In the data rows, 128 means zero.
In the table below, every row is followed by its label. The labels come from one hidden rule.
[174 126 116 134 123 125 159 138 140 104 130  84 118 122 123 112 150 113
 116  84 188 104  94 121 135 134 135 132 118 151 147 134] d
[230 184 137 136  88 141 108 209 153 170 121   5  72 110 124  75  39 155
  13  45   0 134  28  94 130 126 136  77 151 119 129 134] e
[136 122  98  97 157 139 100 168 155  73 140 143 174 151 145 150 175 114
 193 135 163 163  76 139 109 138 103 137  85 125 109 118] g
[150 152 152 105  92 156  57 173 110 143 135  79 168 122 157 142 107 128
 101  49  53 170  81 104 133 115 120 160 131 152 143 148] e
[125 125 135 176 107 140 169  40 122 167  66  87 124 101 142  81  92 139
  54 152 143  97 114 114 154 130 165  90 151 185 132  99] d
[139 150 101 147 112 121  61 147  89  91 124  50 150 125 121 119 166 117
 166 100 126 157 104 144 136 128 120 156  87  81 136 128] f
[ 61 156 186 166 101 109 255 154  76 178  98  58  80 108 102  91  84 148
  78 136  71  97 124 145 166 112 157 126 170 191 135 123] f
[126 110 157 145 140 110 183  93 122 145  81  68 130 137 112 156 105 137
  37 137 118 105 119 159 149 127 204 120 164 101 134 133] d
[ 79 107 176 111 113 127 111 160 101  95 143 107 129 130 115 135 115 130
  95 138 140  82  51 111 111  95 166 112 144 132 141 122] d
[ 68 150 144 122 129 135 143  87 115 121 131  94 109 114 141 117 110 143
  60 116  26 114 136 133 151 117 105 125 137 164 130 142] e
[ 57 160 102 149 197 140  56 152 148  82 106 171 125 144 132 119 102 147
 255 157 182 106 144 125 148 155 135 161 108  91 133 123] e
[115 101 149 123 175 113  91  75 133 152  88 179  50 120 130 162 180 155
 172 202 102 129 182 138 127 142 164 131 137 102 145 117] h
[157 119 154 116 155 134 139 123 103 156 147 161 147 115 114 131 102 146
  75 122  58 109 123 119 124 107 134 140 136 135 119 151] d
[148 112  97 123 133 140 123 115 171  87 110 118 108 134 122 145 124 139
 154  29 188 146 102 119 152  92 118 180 109 145 120 133] g
[173 143  80 114  69 145   0 190 135  98 134 201 142 118 114 107 143 125
 236 125  69 122 107 114 100  96  99 158 156 102 117 147] e
[ 55 123 117 110 112  94  52  58 163  91 158 210  96 135 115 122 161 120
 248 202 202 104 134 149 117 146 134 153 111 122 131 108] g
[154 134  82 105 145 146 115 117  94 105 101  98 123 126 131  69 161 119
 153  73 157 106 150 124 117 144 157 178 118  68 125 129] e
[ 41  97  91  49 190 100  96  93 151  84 169 191 144 145 142 179 168  95
 240 214 176 161 233  95 109 123  52 169  86  89 121 120] h
[  0  80  44 126 169 105 125  40 192  48 160 191 143 177 115 192 219  73
 197 203 255 127 177 151  90 164  90 164  87  48 108  78] h
[136  94 103  79 148 119  74  79 178 143 145 224 228 155 120 136 160 111
 166 162 178 143 156 119 120 145  96 171 112  78 111 106] g
[161 121 115  80 132 131  38 142 152  84 163 147 211 137 152 130 132 129
 148 111 137 137  83 134 123  97 123  90 117 124 113 134] g
[123 167 130 127 147 128 199  80  99 112 117  93 104 115 101 106 132 136
  77 142 159 140 180 149 145 166 138 110 130  53 136 155] f
[157  97 134 107 126 117 109  84 116 161 120 134  92 132 112 148 138 129
 170 129 228 109 163 135 123 143 116 134 125 123 119 131] g
[119 105 123  93  96 132 114  91 140 124 121 176 168 143 129 116 132  94
 221 122  99 137  92 121 138 115  85 176 138  23 136 154] g
[ 48  54  51 138 222 115 114  80 173  75 175 188 232 155 144 196 245 102
 255 183 224 153 220 121  93 119 107 193  81  24 100 110] h
[134 134 122 101 137 129  96 102 174 105 128  85  97 117 126 142 104 134
 198 124 192 112 156 155 116 128  97 122 121  24 119 114] f
[212 135 110 101 141 129  89 176 133  65 189 113 174 120 143 138  90 127
  96  93 119 163 106 110 129 106 101 115 123 152 111 132] f
[183 115 120 159  90 120 181 109 145 150 103 149 114 124 128 102 123 137
  47  82 157 142 145 111 121 115 107 110 119 164 141 123] d
[126 140  95 134 100 134 147  97 131 134 157 118 155 129 126 133 125 108
 164  46 103 153 159 109 132 145 144 122 130 121 110 142] f
[ 73 163 116 150 151 126 144 142  86 189 102 102 160 123 114 117 113 167
 174  67 115 140 106 115 101 113  91  72 132 172 139 126] f
[105 120 167 113 105 114 116 112 151 145 169 129 194 133 126 149  93 130
 188 116 158  87 163 120 148 147 109 164 166 120 138  86] g
[120  84  91  80 175 115  64 140 182  95 134 161 207 135 129 137 155 128
 189 214 121 141  93 105 107 118 144 179  94  58 122 102] h
[110  61 144 130 125 102 205  25 133  89 145 166  70 140 105 148 173 134
 119 234 248 141 174 157 136 161 113 130 119  57 150 103] h
[191 191 196 114  75 134  51 166 115 138 128 118 130 104 151  70  76 117
  97 139  54 148 187 123 132 128 142 101 148 188 133 138] f
[134 106 176 177  99 123 177 132  76 208  94  79 108 124 151 108 120 140
 155 109  38 101 125 138 133 133 149 109 140 152 146 131] g
[111 153 168 149  86 142 160 144 116 150 126  70 134 130 141 123  99 151
  27 166  56 117 135 129 112 127 144  97 124 188 117 148] e
[  2  91 108 149 145 100 121  76 167 123 113 153 114 131 119 150 212 114
 205 185 170 106 136 139 113 149  66 133  78  64 122 103] h
[170 142 141 170  44 138 255 108 101  95 131  79  74 119 133 115 138 127
  81 191 160  94 144 126 143 146 169 103 131 144 144 136] e
[229 133 158 178 101 133 194 115 107 214  82  70  49  98 114  79 107 159
   0 126 117  52 159 143 152 149 153 103 177 253 151 123] e
[ 95  73  95  99 183 109   0  91 180 101 148 255 173 169 130 172 134 110
 255 100 232 127 125 149  66 106  63 187  77  52 102 120] h
[121 148 114 127 153 123 145 153 168 129 149 213 167 127 133 103 139 140
 223  94 129 180 128 116 129 105 100 129 114 140 118  99] f
[149 105 156 190 122 124 116 128  47 136  68  51  67 126 120 138 132 165
  30 177  96  55 225 139 161 147 116  97 140 159 147 119] g
[ 68  70  87  97 152 110 103 146 125 116 145 153 171 133 108 145 162 103
 203 197 222 131 164 134 109 171 123 120 113 136 119 125] h
[110  92 117  99 165 155 103 172 134  49 167 201 146 111 148 103  39 139
 159 119 147 131 121 103 122 133  77 121 148 153 109 140] g
[112 145  89 131 129 121 105  98 145 119 136 221 163 144 105 171 128 127
 146 176 101 147  36  95 114 147 118 134 118  95 108  91] f
[207 134 149 211 120 146  98 165  71 171 106  78  22 101 143 102  25 136
  26  78  92 113 160 134 156 129 165 118 158 174 154 133] e
[112 123 142 156 120 137 126 167 173  98 122 105 126 122 119  83  86 120
  82 158 184 151 105 131 112 127 122 137 162  89 129 130] d
[ 62 119  46 119 115 137  25 157 140 101 149 248 137 143 147 147  90 128
 194 145 171 167 141 125 116 111 132 148 116  98 121 141] g
[ 72 102  34  59 199  99  29 127 174  52 156 207 224 164 144 195 161  99
 255 141 160 179  86 129  52 138  62 192  72  53  95 110] h
[192 160 110 115 101 151  92 215 160 130 122 142 100 130 147  78  50 141
 131  54  25 142  36 110 149  88 170 136 143 175 124 138] e
[216 198 209 179  58 165 188 202  68 162 117  66  86 103 147 123  87 155
 110  21  30 122  89 123 167 105 148 145 186 199 135 155] e
[171 129 174 153  54 137 126 124  90 148  99  16  87  88 141  79 107 150
  63  46  34 113 138 132 161 110 125  55 178 140 142 136] e
[199 138 110 134 173 137 102 140 135 103 151 179 160 119 118 165  67 112
  62 123  92 144 110 130  99 146 100 154 114 150 149 122] e
[255 132 141 133 140 163  72 140 114 125 157  68 199 161 137  80  61 126
 193 105  42 211 136 114 134  93 115 145  83 146 118 128] e
[189 138 161 136  87 133 124 175  90 146 138 129 160 130 156  99 101 155
  68 105  29 166  77 108 134 104 142 108 148 206 123 157] e
[251 150  94 151  92 158 129  59 134 111 139 166 103 134 143 142  94 149
 111 158  57 125 120 147 121 130 128 102 116  75 119 143] e
[115  69  97 109 183 123 126  88 170 129 150 221 176 134 127 156 147 104
 101 140 190 140 164 141 116 129 108 150 134  68 124 112] g
[117 156 130 113  96 133 196 151 117 189  91  48 108 109 131 126 105 118
  44  97 193 137 132 135 161 136 170 105 144 141 146 109] e
[142 123  81 109 103 116 116 160 151 163 155  80 161 134 152  95 108  90
 144  61  93  89 110 131 164 163 114  97 120  72 101 105] g
[ 64 160 190 120 110 118  93 132 121 164 130 177 104 104 146 138  86 136
 121 120 123 122 117 146 123 118 167 142 141 143 122 132] f
[ 74  74 111 140 131 118  42  90 112 152 184 206 166 126 133 104 213 134
 117  34 127 162 125 131 119 144 126 144  93 113 129 128] g
[ 70  90 112  94 159 150   0 144 156 103 128 151 145 150 121 137  96 114
 119  78 126 147  74 111  94 107  73 139 121 103  90 130] g
[ 55 141 164 137  95 128 132 146 133 101 158  65 111 134 136 169 158 141
  70  93 109 139 174 119 131 108 144 133 146 124 118 129] e
[209 159 184 199  96 168 255 134  89 188  82  37  71 101 104  65 108 164
  81 120 115  63 200 153 165 149 202  73 162 204 153 146] e
[147 138 127 122 112 104 107 192 133 104 105 134 175 122 114 157 160 114
 190 111 140  98  87 126 129 146 101 163 121  61 139 133] f
[  0 111  89  87 202 129   0  97 167  79 179 242 159 157 124 171 164  99
 255  50 255 149 136 123 111 136  83 187 113 103 116 102] g
[208 192 169 137 129 119 204 162 125 160 105  53 119 149 130 132 116 117
  47 131 114  69 146 119 153 129 115 107 174 158 115 160] e
[ 74  81  83 113 140  99 199  42 212 108 132 234 152 138 112 157 182 115
 126 168 247 102 200 138 119 152 119 142 114  74 142 112] h
[161 154 125 118 103 159 161 206 121 117 149 105 158 117 140 129 111 155
 110 114  90 147  49 136 161 106 107 144 137 146 107 146] e
[102 115 138 150 135 146 137 154 160 140 133 157 165 143 152 159 107 122
 123  95 164 160  88 132  91 134 131 162 125  91 112 144] d
[ 44 100  39  91 163 101 153 139 178 119 139 175 163 132 131 118 117 139
 144 186 160 161 121 134  96 146 107 154 101  85 133 106] h
[208 173 181 148 132 119 175 116 133 166 103 110 115 116 109  93 110 130
  89 170  76 119 149 141 147 150 171 108 132 177 145 145] f
[ 95  91 116 128 141 126  74 136 175 105 127 126 193 154 137 142 116 101
 192  88 130 175 140 116  97 101  85 137 111 153 107 149] g
Which label does each new row get?
[127 124 181 131  94 125 155 133 120 102  96 120 126 135 117 114 162 144
 161 137 163  94 149 152 136 124 149 106 128 219 140 100]: g
[100  91 161 129 158 103 118 113 147  95 123 189 136 141 109 166 194 126
 127 151 201 107 183 145 108 147 148 145 132 102 137 120]: h
[129 154 129 132 107 148 235  98 138 120 100  68 127 107 126 133 136 152
  72 155  46  73 191 135 149 138 140 112 181 143 144 123]: e
[136 141  73  56 152 155  34 154 168  93 164 217 201 135 151 141  97 115
 176  45 152 211  39 101  92 105  75 166  81 205  82 145]: e
[132 144  81 112 102 119 115 177 169 161 128 186 124 118 150 142 135 110
 198 156 202 150 130 114 106 136 129 118 115 143 115 139]: f
[  0  77  37  83 199 106  36  85 146  73 136 255 160 152 142 216 148 107
 193 158 172 148 154 133  60 103  92 212 130  35 128  95]: h
[ 98 117 128 144 107 128 137  99  81 137 114 117 147 119 119 121  65 143
  92 126 137 132 144 114 104 106 164 129 134 104 141 132]: d
[178 109 185 141  96 135 149 138  82 176 103  94  55 100 132 102 111 157
  76 145  57 115 125 123 147 146 141 114 157 191 130 155]: d
[202 147 137 114  55 167 126 154  98 160 134  85 110 109 153 106  58 155
 102  98  96 167  44 117 128  72 114 120 121 113 138 127]: e
[168 158 135 123 127 120 177  80  94 128 163  24  79 118 117 112 116 152
 139 135 146 132 123 138 129 131 165 112 158 125 125 129]: f
[148 107 169 152 139 130 176 111 169 139  94 154  59 131 122 103 195 109
 102 193 159  98 199 142 143 150 188 135 127 166 135 120]: d
[ 28  66  46 125 203  86  59 113 161  27 154 255 174 169 136 175 166  64
 227 167 221 106 151 140  99 139 102 180  97  41 107 103]: h
[203 117 189 127 102 142 137 145 137 169 130 151  97 142 138 152 132 134
  80 185 224 109 100 126 145 144 120  95 132  95 136 114]: d
[ 37 104  76  80 194  91 164  23 157 140 143 182 132 136 112 150 150 102
 115  67 206 148 160 146 130 126 108 158  77 115 135 100]: h
[108 115 139 155 124 121 238 124 111 153 114 188 129 133 126 148 149 129
 194 131 100 136 159 129 127 129 128  88 130 130 135  97]: g
[105 122 132 129 132 119 116  60  89 157 112  84 187 140 131 125 112 132
  89 116 142 149 108 130 151 135 142  93 156 111 129 118]: d
[214 183 136 176  17 145 202 198  61 166  80  13  46  88 140  80  86 144
   7  78  67  98 117 110 130 110 146  92 167 220 144 153]: e
[ 79 114  84  72 153 127  11 156 128 116 179 159 183 149 124 173 155 118
 171 125 173 155 133 138 124 127  77 154  92 179 108 103]: g
[ 84  51 144 131 151  88  86  83 195  66 116 224 125 138 108 165 174  98
 202 204 219 121 166 133 101 150 135 158  80 103 121  87]: h
[ 59  94 108 169  85 144  44  72 161 163 115   0 176 121 108 144  45 135
 194 213 118 175  46 137 180 155 139  99 168 245 145 174]: g
[172 101 132 155 153 131 171 100 148  92  90  74 114 114 120 152 142 139
 146 135 101 123 163 140 129 160 123 132 115 111 125 131]: g
[178 109 141 164 111 133 199 118 125 103 107 107 122 117 124 135 143 119
 188 116 133 116 107 125 109 118 124 170 121  76 131 120]: g
[ 91  63 115 141 147 101 144  94 126 138 152 126  70 124  99 128 186 112
 174 190 131 131 237 135 104 143 185 125 147  52 129 123]: h
[108 176 186 117 128 142 191 111  55 131 100 146  61 141 123  98  79 133
  35 177  32  96  96 138 169 140 147 105 120 197 142 138]: e
[118 162 106 106 141 111 234 151 125 119 119  70 136 120 129 142 120 136
 168 145 150 122 118 134 109 160 127 109 127 155 146 119]: f
[102 108 115  87 108 128  99 167 174  78 144 125 186 153 142 134 114 118
 173  88 142  95  78 134 128 128 126 142 108 156 116 131]: g
[196 178 146 174  76 149 199 166  85 228  99   6  91 102 140 106  47 140
  44  66  55 111 181 133 172 118 181  43 127  99 144 140]: e
[108  65   5  65 187 115  42 149 147  52 189 190 146 174 133 180 154  93
 255  41 161 232 117 110  93 136  88 180  84  77 111 109]: h
[ 27  66 119 136 165 110  65  87 111  88 153 250 131 124 112 169 182 113
 190 206 191 108 136 142 135 184 105 126 105  70 127  96]: h
[ 93  98 109  92 132 132  93 116 180  70 181 249 202 141 129 156 136 108
 190 167 193 153 167 119  85 124  87 169  94 114 120 105]: g
[100 111 139 162 145 129 145 151 117 106 155 100  96 145 124  86 159 135
 160 159 208 101 134 137 116 143 163 116 140 140 148 118]: g
[ 86 133 164 167 138 126 242 112 114 167 101  86  35 134 117 105 151 140
  33 120  71  53 196 144 115 139 147 119 149  97 136 118]: e
A new table starts here. Each row of this table is followed by its label. One hidden rule gives the labels. It looks at one to three of the table's principal directions, none of them among the few with the most spread.
[103  88 138 107 119 127 112 167 106 164 113  82 152  70 104 150 104 144
 137 161 157 126 159 115 163 147  52 116 191 152 167 148] mask
[ 83 107 114  64  87 139 197 150  32  56 138 120 155  84  80 110  50 136
 164  53  76 200 165 205  91 132 168 121  54 122 176 209] knot
[ 87 119 169  58 176 142 172 131  94  76  87 171 100 115 123 147  55  92
 143 103  87 206  87 130  80 111 133 136 101  65 154 129] moss
[157 161 173 142 178 128 144  98 155 133  74 158 140 220 163 103 172  78
 145 157  93 104 104  80 125  96 143 152 150 126 103  69] pond
[187 146  89 120 157 149  56  92 124  83 188 176 125 141 167  84 131 123
  82  97 130 148 100 159  42 157 217 158 103 118  27 125] knot
[162 143 124 152 132 132  68 109 156 138 145 131 124 106 156 114 163 131
 104 143 169 102 129 122 102 155 138 154 141 150  71 129] mask
[125 181 168 137 153 125 156 116 151 122  87 143 149 141 126 113 146  94
 146 127 109 141 113  93 111 116 139 150 117 131 121 108] knot
[147 140 182 130 128 133 173 172 147 142  96  92 163 125  75 105 147 132
 138 204 146 114 152 114 188 116  50 106 196 161 208 101] mask
[ 62  77  82  88  69 119 147 148  47 103 153  93 149  61  91 162  63 171
 127  54 113 177 159 184 115 156 136 109  82 122 164 231] moss
[147  99 125  63 151 157 152 130  50  78 130 144 141 119 110  99  49 120
 142  92  93 185 128 182  92 125 163 136  90  99 127 169] mask
[120 161 186 120 142 127 168 140 157 140  79 118 148  74 106 128 124 111
 148 165 140 136 153 104 154 116  63 148 155 144 182 127] pond
[ 31 120  70 138  83  94 127 132 138 141 154 133 112 154 145 193 133 148
 123  68  84 138 120 119 136 123 147  92 115 110 151 121] sail
[133 171 143 140 131 129 146 120 139 120 104 139 165 181 129  98 151 111
 144 112  85 130 123 122 118 114 165 132 122 140 119 110] sail
[ 35 103 126  21 122 144 161 160   4  91  96 115 194  30  92 133   0 108
 201  31  58 236 173 166  71 146 142 145  91 127 155 217] pond
[ 97 100 138 139 114 117 101 146 144 176 107  99 120 118 142 160 150 131
 140 167 151  87 149  97 165 135  67 117 192 152 149 111] knot
[107 181 153 140 127 123 123 118 163 124 107 143 129  96 145 121 153 100
 148 120 129 129 137 106  94 135 139 159 119 148 109 117] pond
[162 127 107 183 124 107 117 114 165 164 153 107 123 148 123 144 179 156
  83 161 174  85 112  98 172 129 108 117 135 133 117 119] nail
[ 45 120 107  99  76 109 152 140 111 104 146 117 118  22 111 176  89 152
 126  78 132 172 166 160 112 148 107 130  93 125 183 198] pond
[ 75 189 146 126 166  98 180  89 130  82 103 182 134 192 157 128 163  58
 146  83  63 168  83  62  56 109 200 158  75 110  90  81] sail
[133 124 132 122 140 136 111 116 105 114 123 134 116 102 132 128 109 122
 128 103 142 146 107 131  86 146 157 146  88 114  81 159] moss
[120 137 113 161 123 113 119 128 147 157 136 113 128 126 116 151 141 143
 114 122 147 122 105  98 145 132 126 115 114 124 113 126] moss
[147 173 146 137 141 124 163 112 144  99 125 145 143 141 119 103 151 112
 120 127 119 142 118 121 111 119 152 145 102 129 126 120] pond
[109 184 133 141 138 117 123  79 156  83 126 187 105 167 184 117 173  84
 127  85  94 137 102 113  47 127 210 166  79 119  67 104] knot
[ 86 137 143  94 144 123 170 112  97  94 102 156 117 118 138 139  94  91
 159  87  88 170 122 124  88 115 155 151  78 103 130 141] mask
[ 92 159 219  39 192 146 188 131  83  70  53 156 144  13 108 117  47  57
 177 119 118 225 134 108  53 132 100 194 103 111 150 160] knot
[107 143 120 136 131 118 114 115 139 125 134 143 114 126 147 139 140 116
 126 109 126 133 112 109 100 135 152 138 110 124  97 119] pond
[149 107 137 124 115 155 100 139 159 137 129 134  75  90 138 138 104 154
 122 149 157 110 137 178 149 127  97 118 142 109 153 139] moss
[ 76 128 102 103 105 130 100  97 106  99 127 164 108 112 185 142 103 113
 150  44  81 149 144 166  58 140 196 158  77 115  87 170] silk
[ 77 161 164 121 102 123 207 127 132 102  84 141 107 103 116 137 112 106
 182  95  93 149 147 143 126 100 133 136  66 118 181 146] pond
[171 113 125 149 141 139 104 143 134 175 126 103 145 158 114 117 133 141
 129 166 145  95 122 113 177 122 103 108 167 140 120 104] pond
[148 124 146 102 113 144 131 150 103 108 137  99 148  12  84 108  91 149
 122 140 179 154 167 167 118 160  91 147 123 152 151 195] silk
[174 114 141 170 134 128 116 134 157 158 129 113 103 191 130 117 183 131
 119 194 162  66 110 101 169 118 107 105 165 140 119  75] moss
[147 138 121 149 142 133  55  94 168 140 136 166  89 174 213 115 181  95
 132 143 128  75 128 112  92 132 161 156 158 142  56  72] knot
[ 46 172 179 132 132 102 196 115 169 144  50 148 110 128 150 171 139  78
 186 118  85 131 137  74 144  87  98 148 114 118 180  99] pond
[165 136 100 166 120 122 113 114 140 124 164 129 130 181 128 110 171 146
  94 128 138 105 104 128 127 133 168 115 113 132  92 115] knot
[131 111  87 144 142 118  87  94 130 146 148 146 107 163 170 153 135 130
 106 100 124 116  99 113 116 129 164 136 109 103  69 124] pond
[154 158 175  99 158 139 174 117  94  81  98 140 160 110 111  79 116  89
 150 129 117 161 137 129  84 127 147 170  99 139 120 147] pond
[138 148 139 176 115 107 136 140 171 160 133  97 137 131 106 132 190 139
 113 177 170  89 129  84 170 131  88 114 158 160 144  99] sail
[172  88 139  71 189 158 123 135  86 115 127 145 127 128 123 110  64 113
 125 154 125 160 114 141 126 119 109 132 156  97 129 116] silk
[104  70 140 107 147 132  97 137 139 179  98 123  83 100 158 188  94 130
 131 166 150 108 131 111 173 119  47 122 188 101 160 118] moss
[159 144 159 121 154 147 109 136 150 117 120 139 123 114 122 110 127 125
 110 157 151 138 107 129 111 137 118 134 151 122 119 114] moss
[148 176 145 157 166 116 154  95 166 119 113 166 126 219 151 113 179  93
 122 134  96 119  85  84 119  97 168 138 113 113 101  66] moss
[112 106 111 107 129 128 127 119  99 131 125 127 132  97 131 150  84 137
 128  95 119 150 134 143 125 131 128 137 106 109 128 170] nail
[ 83 156  89 139 138 103 121  67 106  87 143 184 108 202 193 133 158  79
 139  36  67 145  83  98  31 128 255 160  36 105  24 114] pond
[134 175 177 141 168 127 149 113 157 143  68 147 147 179 145 110 155  78
 164 145  97 118 112  75 127 101 134 150 140 134 112  76] knot
[173 139 141 151 137 128 126 127 138 116 137 123 139 175 120  94 176 128
 104 163 145 106 110 117 125 134 140 123 145 144 109 104] knot
[145 125 102 146 149 108  90  97 131 117 173 145 106 139 163 129 175 112
  92 137 162 113 106  91  85 151 157 151 120 133  58 105] moss
[141 133 117 133 136 129 116 112 148 115 147 156 100 155 153 126 143 123
 112 129 124 122 114 134 115 121 149 130 123 113 113 104] silk
[213 155 113 225 106 118 100 123 248 152 189 130  73 202 135 115 248 174
  51 219 197  34 103 124 194 117 109  88 172 140 135  49] mask
[ 68 133 131 101 123 116 174 126  87  97 112 135 131 103 114 147  91 109
 156  71  95 179 122 125  93 126 155 137  67 110 136 160] pond
[245 149 161 135 199 155  87 108 146 116 131 150 151 188 147  52 172 101
  94 199 154 103 100 109 104 133 144 157 180 144  61  73] moss
[148 107 106 101 143 144  83 106 100 110 141 150 133 130 160 118  99 132
 109  96 113 144 124 162  86 143 166 148 122 111  83 158] pond
[126 129 156  90 154 146 152 133 112 123  95 142 129 105 125 122  77 104
 164 125 104 155 139 138 128 109 112 142 126 113 151 129] mask
[203 123 124 149 169 135 127 112 118 130 138 126 144 180 105 105 132 140
  88 143 146 128  75 115 137 124 152 122 109 105  85 125] mask
[119 136 183 128 122 127 194 195 151 162  91  74 159  89  45 133 122 143
 148 206 156 128 152 102 220 109  13  87 194 153 246 103] pond
[130 182 178 145 165 120 151 104 184 114  91 165 104 145 148 128 167  88
 126 150 129 130  96  84 106 110 130 154 121 113 119  83] knot
[212 101  72 172 120 139  64 135 130 160 194  99 145 174 111 100 152 183
  75 151 170  86 107 147 163 147 148  93 150 141  77 122] pond
[ 96 101 113  64 136 148 133 129  59  94 122 149 135 116 136 125  49 113
 162  65  71 183 135 170  84 127 169 136  95 102 121 162] pond
[164 171 151 155 150 129 105 109 164 128 121 135 139 117 135 108 164 118
 106 145 160 121 108 101 103 142 139 157 128 140  82 121] knot
[ 46 150 118 126  76  91 177 171 105 109 152  79 183  58  60 144 142 145
 127 109 137 168 158 105 124 159 102 107 124 173 184 158] nail
[162 145 145 156 127 137 103 124 151 138 124 121 120 117 130 109 156 130
 125 150 165 102 124 123 121 141 130 138 129 145  96 126] moss
[135  84 129 156  94 135  90 157 165 191 124  89  88 100 128 162 136 170
 125 182 183  66 152 140 204 130  49  96 186 138 168 129] pond
Which label does each new row get?
[163 161 116 152 123 127  94 123 145 122 162 122 158 118 125  92 169 134
 103 137 154 117 135 124 104 155 150 141 138 165  86 124] mask
[165  76  51 111 112 149 107 100  79  81 193 165  88 195 151 120  85 167
  91  58  88 143  98 222  99 122 226 105  55  69  88 167] silk
[ 77 144  61 152  60  98 120 127  93 113 181  99 176 106 109 131 148 158
 120  47 115 144 149 141  91 166 194 121  70 165  95 185] knot
[ 77 121 112 136  70 113 156 147 116 137 126  96 141 104 105 149 124 152
 149  99 116 125 163 146 155 129 117 108 111 146 173 165] mask
[142 126 133 110 101 154 122 159 109 118 129 106 157  90  91 101  94 158
 134 121 130 144 153 182 131 143 123 114 135 144 152 169] moss
[132 100 108 112 114 137 115 144  81 147 131  92 170  89 101 125  85 152
 137 109 132 140 153 150 142 144 117 123 130 142 128 179] silk
[144 148 141 134 153 129 109 127 148 146 119 134 147 150 146 108 154 103
 138 158 124 111 134  96 130 124 119 141 172 151 112  82] silk
[ 96 138 139 140 120 104 172 135 110 155  94  89 178 109  89 147 127 129
 146 117 125 138 137  87 158 126 101 129 116 144 151 157] pond
[197 109  91 190  86 138  81 112 183 154 179 129  61 165 162 117 183 169
 101 164 174  38 142 175 172 122 138 109 129 135 109 111] mask
[141 105  49 195  91 107  79 110 162 165 197 124  81 190 156 158 179 172
  87 117 150  69 103 130 160 129 164  90 110 118  86 105] pond
[149  67  97 123 113 143  91 146 109 170 148  98 113  98 121 146  87 166
 126 142 158 105 148 159 178 133  89 106 151 124 140 154] mask
[119 131 172 143 149 117 171 132 174 135  93 142  85 185 135 150 165 107
 130 186 127 103 101  87 167  92  85 109 159 107 178  62] knot
[107 151 146 105 176 129 140 113 140  96 115 185 100 180 160 129 126  79
 137 119  85 158  83  98  83 106 162 136 123  92 110  65] moss
[116 124 114 157 122 106 131 124 151 141 142 130 111 192 146 141 180 123
 119 150 123  94 116  95 149 116 127 108 149 133 130  77] mask
[135 173 145 150 130 130 130 110 155 122 107 145 134 152 140 108 154 111
 140 113 112 123 117 120 106 122 165 144 105 133 100 117] pond
[135 126 149 145 129 127 148 163 159 169 116  99 129 125  94 137 137 138
 138 187 154 104 136 103 199 110  58  98 178 140 184  90] pond
[171 125 151 133 131 141 132 135 105 129 116 103 149 116 107  91 135 123
 143 155 155 112 143 130 129 138 122 139 129 156 111 143] pond
[137 130 121 126 140 134 111 119 137 130 133 148 116 157 153 121 131 116
 133 129 112 120 124 129 123 118 144 130 138 122 113  99] sail
[172 152 127 158 139 127 104 144 170 146 156 114 153 141 104 107 170 148
  87 178 164 111 114 106 153 137 105 110 180 150 127  89] knot
[205 149 129 157 151 136  74 131 157 132 173 123 138 129 131  74 191 122
  96 197 191  91 127 103 114 156 125 140 178 174  72  78] pond
[109 178 157 101 152 129 160 107 110  75 102 167 151 144 143  93 130  72
 160  92  76 169 124 116  55 123 186 166  92 132 101 117] knot
[104 111 178  74 149 153 166 148 122 117  75 152  91 115 137 134  73  95
 181 147  95 146 146 149 141  93  86 129 149 102 193 106] pond
[147 142 150 132 138 128 135 146 123 140 112 102 184 143 103  98 150 121
 134 163 130 120 140 103 144 133 105 126 173 165 136 112] silk
[186 165 139 236 104 122 113 134 247 206 119 104 108 207 122 129 224 166
 105 201 169  29 107  99 232  99  91  84 172 146 145  59] moss
[156 103 100 140 126 129 102 133 117 143 163 108 126 114 114 129 126 154
 103 140 165 118 122 131 142 144 121 117 130 130 109 140] knot
[115 110  76 137  93 114 125 131 119 108 189 129 111 151 127 137 144 155
 100 108 124 125 126 152 124 135 158  99 111 125 131 127] mask
[138  75  62 146  96 126  61 116 124 143 188 128  81 151 172 145 145 159
 101 120 148  82 134 159 130 144 152 111 132 125  89 129] mask
[ 94 105 176 133 172 110 183 150 147 197  54 110 117 186 120 177 129  95
 171 194 113 103 107  37 221  74  35 100 189 109 196  51] knot
[ 66 127 135  86 124 115 155 144  68 119 103 108 189  94 111 129 100 102
 168  96  91 169 162 108 104 140 122 143 134 157 145 155] pond
